Here are some points, each followed by its number:
c(0.1, -0.2, 1.0, 0.0, -0.8, -0.8, -1.2, 0.3) 0
c(0.1, -1.2, 1.0, 0.7, -1.0, -1.0, -0.7, 2.3) 1
c(-0.5, 0.0, -0.1, 1.9, 0.9, 0.3, 1.1, -0.1) 2
c(0.8, 1.4, -0.4, 0.8, 1.4, 0.7, 1.0, 0.5) 3
c(0.8, 0.2, -1.2, -0.2, 1.0, 1.2, 1.1, -0.6) 4
c(-1.0, -0.8, -0.8, 1.1, 0.6, 0.4, 1.5, -2.0) 5
c(-0.1, 1.0, -0.7, -0.4, 0.8, 1.0, 0.2, -1.1) 6
c(3.2, -0.7, 0.9, -2.1, -1.7, -1.2, -1.5, 1.0) 7
c(0.5, 1.1, -0.6, -1.4, 1.1, 1.3, 0.3, -1.7) 8
c(1.1, -1.4, 0.7, -2.4, -1.0, -0.4, -0.9, -1.2) 9
c(-3.1, -1.6, 1.0, 1.4, -1.1, -1.0, -0.7, 0.3) 10
c(0.3, -0.2, 0.6, 0.0, -0.6, -0.6, -0.4, 0.1) 11
c(1.5, 1.4, -0.8, -0.2, 0.9, 0.7, 1.0, -0.4) 12
c(-0.2, 0.3, -0.9, 0.3, 0.9, 0.9, 0.8, -0.3) 13
c(0.1, -1.7, 0.8, -0.5, -1.2, -0.9, -0.8, 0.8) 14
c(-0.3, 1.0, -0.7, 0.3, 0.7, 0.8, 0.4, -0.1) 15
c(-0.4, -0.9, 1.1, 0.6, -1.0, -1.4, -1.0, 0.9) 16
c(-0.9, -0.2, 1.1, 0.9, -1.1, -1.5, -1.1, 2.2) 17
c(1.3, -0.5, 1.1, -3.2, -1.2, -0.7, -2.1, -0.2) 18
Which two points above are nearest to each new point, looking only along the 3 directions in which the numbered points spread most? Their numbers follow each, nearest first.
c(0.1, 2.5, -0.8, 0.6, 0.8, 0.6, 0.7, -0.3) 3 15
c(-3.4, -1.7, 0.9, 1.2, -1.0, -1.4, -0.5, 0.1) 10 16
c(0.6, 0.1, -1.0, -0.2, 0.6, 0.9, 0.9, -0.8) 6 4
c(0.4, -0.2, -0.9, -0.5, 0.6, 0.9, 1.0, -0.9) 6 4
c(1.2, 0.1, -1.1, 0.0, 1.3, 1.1, 2.0, -0.8) 4 12
c(0.6, 1.5, -0.8, -0.2, 1.3, 1.0, 0.7, -0.8) 4 12
c(1.5, 1.0, -1.4, -2.3, 0.7, 1.2, 0.5, -1.3) 8 12
c(-0.2, 0.0, 1.0, 0.2, -0.8, -1.1, -1.2, 1.9) 1 16
